Each row is where one point has got to under a steady rotation. How many ticks took it there?
The counts run from 0 to 830.
-4 3 2 3 -6 -1 7 -5 14 5 -7 5 -7 -2 8 -13 7 -2 21 12 -11 -3 4 -1 0 3 0 4 21 7 9 12 -8 3 5 -15 -8 15 11 8 -5 2 1 -> 646
-1 7 -3 0 -19 -10 0 1 10 10 7 -1 -8 4 3 8 3 10 6 11 -9 3 -3 4 5 10 12 0 3 -5 15 -9 -15 -1 -18 -10 -19 8 5 0 4 0 -1 -> 827
1 -2 -14 -21 -4 5 4 3 2 12 8 -4 0 8 -12 -14 5 5 11 4 -7 -5 10 16 -1 0 -2 -4 18 -7 -7 -1 7 -15 -3 3 8 -8 -7 3 -5 -7 -13 -> 137
-10 11 -6 3 8 6 13 -5 10 6 -13 8 10 11 -12 0 8 15 4 13 -5 -1 1 -4 0 14 6 6 11 -2 -12 3 11 -6 -5 -15 13 1 -6 2 2 3 1 -> 345
-20 -9 -11 3 18 -1 -2 -10 0 -11 -9 -6 6 8 -2 0 -13 -11 5 -1 19 2 8 8 3 -10 -6 0 -6 1 -1 9 6 9 17 -5 9 -12 -8 1 -6 -6 -3 -> 711
0 -10 -1 1 -5 17 15 3 -8 -2 -12 10 5 -4 5 -3 5 -9 8 -12 -16 7 -6 -3 -10 3 3 3 8 19 -7 -1 9 8 1 -10 15 -3 4 8 1 1 21 -> 65
-10 6 -6 1 -2 4 8 -4 9 -12 -9 4 -2 2 -1 0 -5 -2 4 11 -6 14 13 -13 9 -8 5 8 0 4 -2 7 -18 16 -4 -24 -5 -4 9 -3 3 16 0 -> 701
-11 22 -15 8 8 -2 1 -5 13 8 -11 1 -1 10 14 2 -5 10 7 4 -9 12 -5 8 -6 3 13 -1 8 0 6 7 -13 0 -10 3 -13 -5 3 8 4 1 7 -> 341
6 0 -19 -11 0 7 0 5 -2 11 -2 -1 10 15 -4 -15 -5 -1 15 8 -14 2 1 7 1 12 -12 -11 9 1 -8 0 15 -8 5 8 10 -11 -4 0 -7 -4 4 -> 678
2 0 0 1 3 -2 -6 1 3 7 -1 -13 -2 13 8 11 2 -8 10 -2 -2 -6 -18 4 2 22 0 -4 -1 7 16 2 4 -12 3 18 -4 -1 -3 0 3 -5 23 -> 685
17 6 -2 -4 -10 -4 5 9 -1 7 3 16 7 8 13 -3 1 18 10 6 -14 13 4 -9 -6 12 -11 -12 -2 2 -1 -9 9 4 -8 -6 -14 2 0 -3 5 6 6 -> 289
-15 11 -9 9 3 5 11 -2 13 2 -14 4 8 11 -16 2 11 14 0 16 -3 -4 1 -5 5 18 5 10 14 1 -3 1 3 -7 -4 -16 14 2 -4 1 1 4 -2 -> 346
-10 15 0 -14 5 -7 0 2 6 -7 -3 -5 -1 20 -2 -2 7 3 -3 2 11 2 9 1 11 -5 5 15 -7 -13 -5 2 -12 0 -9 -12 -1 -2 -5 5 10 18 7 -> 215
12 14 11 1 -2 -2 11 4 3 10 -6 13 0 -2 20 -14 8 0 14 -8 -9 -6 -8 -4 -10 7 3 3 7 4 -5 5 6 -3 -5 -13 -3 3 -3 10 7 1 16 -> 109
6 15 -7 -2 6 -11 -3 1 -1 2 0 6 4 19 5 -12 -10 11 -3 2 12 8 12 9 0 -1 -11 -2 -10 -15 -11 -7 2 1 -6 -13 -3 -12 -14 4 9 5 -6 -> 622
-8 2 -17 13 6 -3 -5 -5 4 4 -5 -21 -1 13 -10 5 -5 -1 -11 0 11 -1 -8 20 6 13 7 5 -1 -4 7 -7 -7 -5 -1 -1 12 -16 -14 1 6 -5 -7 -> 41
-13 -6 2 3 3 -9 7 -8 0 -15 -12 4 6 13 -1 10 -1 -3 -1 7 9 7 6 0 13 8 -1 13 -10 5 -1 -1 2 16 1 -28 7 7 -4 5 7 5 13 -> 656
17 1 7 -7 -10 -1 9 3 -2 7 -1 3 0 3 2 -18 8 -8 12 7 -9 -7 -7 -7 7 19 -8 6 9 9 -8 -4 7 -3 0 -20 16 3 -8 -2 5 0 12 -> 11
11 -21 -1 10 -6 -7 -10 -1 -12 -9 5 -10 -4 -5 -1 0 -13 -10 -5 -8 17 -3 -4 5 3 0 -4 -3 -18 3 5 -10 0 6 8 -5 4 -9 -11 -11 1 -9 -8 -> 764
1 -11 9 2 -9 8 0 15 -11 -9 2 -1 5 -5 4 13 7 -8 -1 -17 -4 -7 -19 -17 -7 4 8 7 -16 10 5 -1 10 -1 -3 -2 2 5 -2 -3 0 7 19 -> 19
-7 -7 -13 10 -3 5 -2 -2 -7 -9 -1 -8 -3 3 -18 23 1 14 -13 2 3 5 1 7 1 4 10 9 -6 -1 5 -15 -8 2 -10 -1 8 -12 -7 -10 8 -3 -10 -> 528
-5 8 5 8 -15 1 10 4 5 3 -13 8 -1 2 7 -6 9 -1 3 9 -5 1 -2 -4 5 13 0 13 6 8 6 -1 -10 3 2 -29 4 9 5 8 1 18 1 -> 112
-22 -4 2 11 13 7 4 -11 10 -16 -11 -8 -6 -3 -9 13 5 4 2 4 10 -2 9 -5 -1 -1 5 8 9 4 6 17 -11 -5 13 0 0 0 7 -3 -3 2 -9 -> 303
9 -8 -8 -5 -12 -1 -3 1 -7 1 9 -11 -10 1 -16 2 0 9 -9 6 1 0 4 14 7 6 2 2 3 -4 -1 -20 -12 -7 -14 -5 9 -14 -9 -7 10 -2 -12 -> 627
-9 -16 -9 14 -10 5 2 5 -7 8 -8 -6 3 6 7 7 -7 -10 2 -7 -5 4 -15 21 -4 10 -2 0 0 13 19 -11 1 4 8 0 3 -4 3 12 -1 -2 5 -> 375
6 8 2 -10 11 4 6 2 -3 -12 4 5 -5 -8 6 -5 3 2 6 -12 0 3 15 -7 -8 -23 10 8 -1 -9 -16 6 -5 1 -15 -1 0 -18 -8 -6 8 1 4 -> 262
-11 -14 6 16 -8 1 -1 6 4 1 -8 1 -1 -11 9 -5 -2 -15 13 -7 0 -9 -6 -1 -5 -1 0 3 -1 10 13 11 5 7 16 -12 0 12 4 9 -12 -7 3 -> 510
-1 3 -11 -2 3 -7 4 -2 7 13 -2 -3 -5 11 15 0 -7 -4 15 4 -14 7 -9 18 1 15 8 -3 9 9 10 -5 -6 6 -9 2 -9 -3 3 6 5 -5 18 -> 241
-4 11 1 -1 2 -10 -7 2 2 -4 2 7 6 14 7 0 2 18 -10 -2 17 1 12 2 -5 -10 -10 3 -16 -17 -3 2 0 -1 0 -8 -13 -1 -7 5 4 11 -15 -> 80
-12 -12 -9 16 9 9 2 -7 -6 -16 -12 -3 2 -5 -7 3 -5 -6 -4 -11 8 3 1 10 -1 -5 4 7 -4 10 -4 -1 -3 9 6 -13 19 -16 -6 1 1 -3 -5 -> 709
19 10 -1 -6 3 3 -4 -1 3 -3 9 -14 -16 2 2 -9 0 1 1 -2 -1 3 7 -2 4 5 1 0 2 -4 -1 0 -25 -8 -6 8 -4 -19 -3 -11 14 10 6 -> 495
7 -13 -6 5 5 4 6 -7 -6 -3 -1 -7 -6 -2 6 14 -2 -1 11 -4 -11 10 -5 6 -3 16 2 -9 2 19 11 -3 -5 4 -1 15 -10 -8 10 -6 11 -4 19 -> 196
-2 -1 -6 -1 -1 1 1 3 5 2 3 11 13 1 12 3 -3 10 19 2 -13 8 6 -11 -15 -10 -8 -14 2 0 5 8 17 1 3 9 -20 4 5 -1 -8 -7 -3 -> 334
0 9 9 -12 6 0 14 -2 0 4 -5 5 -2 9 16 -2 14 2 10 -5 -8 1 -1 5 -7 2 9 12 4 -1 -6 4 -2 -2 -14 -9 -5 5 1 18 19 8 22 -> 650
-15 7 5 16 4 0 7 -9 14 -3 -16 5 -5 -3 10 -1 3 9 5 4 3 0 11 -3 -4 -7 -1 5 11 4 5 13 -16 3 10 -12 -9 7 10 7 -2 8 -10 -> 746
